Each path below is one point turned by a fixed rotation once a step. After each direction that follows a path, write how fast that rotation turns it, in degrees a step (0 if it stays still).
Each turn is a multiple of 5 degrees from 10 to 175, or 0.
Each row of a path follows its step; steps can be skipped.
Rotation 1:
step 0: -6,8,-1,-5,6,-14,-8,-2,3,17,-3,8,-16,12,-19,3,14,-12,0,-9,4,-1,3,3,-3,3,-16,11,2,-20,-27,-4,-11,-4,7,11,1,11,28,5,18,-16,17,-9,15,-1,-7,1,10,-9,7,4,-11,2
step 2: 24,3,14,-9,-4,20,5,14,-12,-5,-18,-12,-19,8,-6,14,19,8,7,-3,5,1,4,-1,-2,7,-12,0,-4,0,9,20,8,8,-1,3,-6,-4,16,17,-15,0,-18,7,-6,-14,-3,-13,11,0,-2,9,-21,-9
step 3: -11,-10,-5,-9,9,8,14,6,-32,1,12,-12,-4,27,-19,-3,-4,5,-2,19,1,-4,7,0,-13,-2,-8,-1,-19,25,-11,-7,1,-12,5,1,-12,-11,19,-8,-2,12,-15,0,7,8,7,6,-1,-2,10,-6,-3,-5
step 4: 10,-2,-1,25,-1,-2,-1,-3,-10,2,5,2,-17,13,-10,-13,0,6,18,-3,-21,0,24,-3,-7,3,5,-10,11,3,0,-4,-19,4,-6,9,-17,10,-10,-4,0,11,6,-18,0,-16,35,-4,-8,0,2,-6,-9,-3
step 5: 3,-11,7,-5,-22,10,-25,6,1,-9,-13,16,-2,4,2,-10,-9,-2,-1,-14,10,14,-12,2,5,1,-9,3,8,22,-2,-14,-15,0,-1,4,-2,-17,-11,2,3,23,-4,-30,-2,-3,-4,-7,7,-17,4,-11,-12,-5
step 6: -7,5,7,-6,-12,-5,3,15,10,-8,1,13,20,-3,-8,-12,-3,-10,6,-9,8,-12,5,-5,-26,6,6,12,-12,0,-7,-3,0,2,15,18,-19,-17,11,6,6,-10,15,12,-6,-14,10,-17,16,-23,-4,-6,-3,1
step 7: -6,0,12,4,-10,6,14,6,2,3,5,4,11,1,15,-8,-1,13,-11,-3,-6,-9,9,-8,15,12,5,16,7,24,-18,9,-10,3,-5,-8,-29,-4,5,8,5,0,9,6,-29,-4,-7,6,-13,10,-16,-5,16,-12
step 8: 6,9,-11,-3,-15,26,-17,5,7,-6,16,2,8,-3,18,21,12,1,3,-4,-5,2,25,11,-2,-11,5,9,8,13,3,13,11,11,10,12,-5,4,10,10,-10,-13,-17,-10,-12,16,8,12,-5,-3,-6,-9,-12,2
step 12: -14,15,4,-20,2,1,8,12,-20,-8,17,-8,3,-27,-15,-23,-3,-2,7,5,12,-11,16,-11,11,2,5,-6,-20,-2,0,4,4,10,2,-6,4,-19,11,0,-7,-20,-2,1,9,3,7,13,-3,-4,11,-3,-6,15
step 13: -8,2,4,16,-2,-17,-4,-21,-1,15,24,0,-7,-4,0,-5,-11,7,-7,11,-5,-10,17,-10,7,30,-2,7,5,-9,-12,8,-2,4,-9,-18,9,-2,-3,-10,-12,6,-16,-12,-7,-16,7,10,-5,9,-12,-16,2,10
step 14: 13,-10,11,3,-11,7,-32,13,17,17,21,-7,-1,-22,-3,1,-19,1,2,6,-9,-1,-6,1,-1,-19,4,3,8,-5,20,6,11,15,-8,-7,10,-7,-3,-6,1,13,-12,-15,2,-2,0,12,12,-9,1,6,-10,-9
Directions:
-1,-1,-3,1,-2,4,-2,6,-3,4,-2,-1,1,-2,-2,-3,-2,-4,0,3,1,0,-7,-4,4,-5,0,-3,5,3,-2,-3,-5,0,-1,-6,-2,0,6,1,-2,0,1,0,-1,1,-5,5,-1,-2,4,1,1,-1 : 160
-6,3,0,0,4,2,1,5,-3,-1,-1,-1,3,2,0,4,2,-3,-1,1,-4,2,2,2,1,-2,0,-7,1,2,0,-5,4,-3,-8,1,1,4,-5,-4,-1,2,2,-2,0,-2,1,-5,0,-2,1,-2,-3,-4 : 60
-1,-1,1,-2,2,5,-2,1,1,-4,4,1,3,3,-2,-3,2,-3,-4,-5,4,1,0,2,-1,7,3,-5,-4,0,1,-1,-3,-1,0,1,2,2,6,-3,0,-2,-3,5,3,-3,-1,2,6,0,3,0,2,3 : 115
-2,-2,-5,-4,4,0,1,5,0,-1,0,-2,0,4,0,-1,4,5,-3,0,-4,1,5,-4,2,-1,0,5,-1,2,-3,-2,-3,4,0,-4,4,4,-2,3,-5,-2,-1,-2,0,2,6,2,1,-2,0,0,3,4 : 80
-2,0,-2,1,-2,-3,1,3,5,2,-4,5,-1,3,-1,1,-4,3,-4,-5,2,-5,-3,0,-2,2,0,1,5,1,3,-3,5,4,-2,-2,1,1,0,1,1,3,0,-2,7,-3,0,2,1,-4,0,6,-4,3 : 80
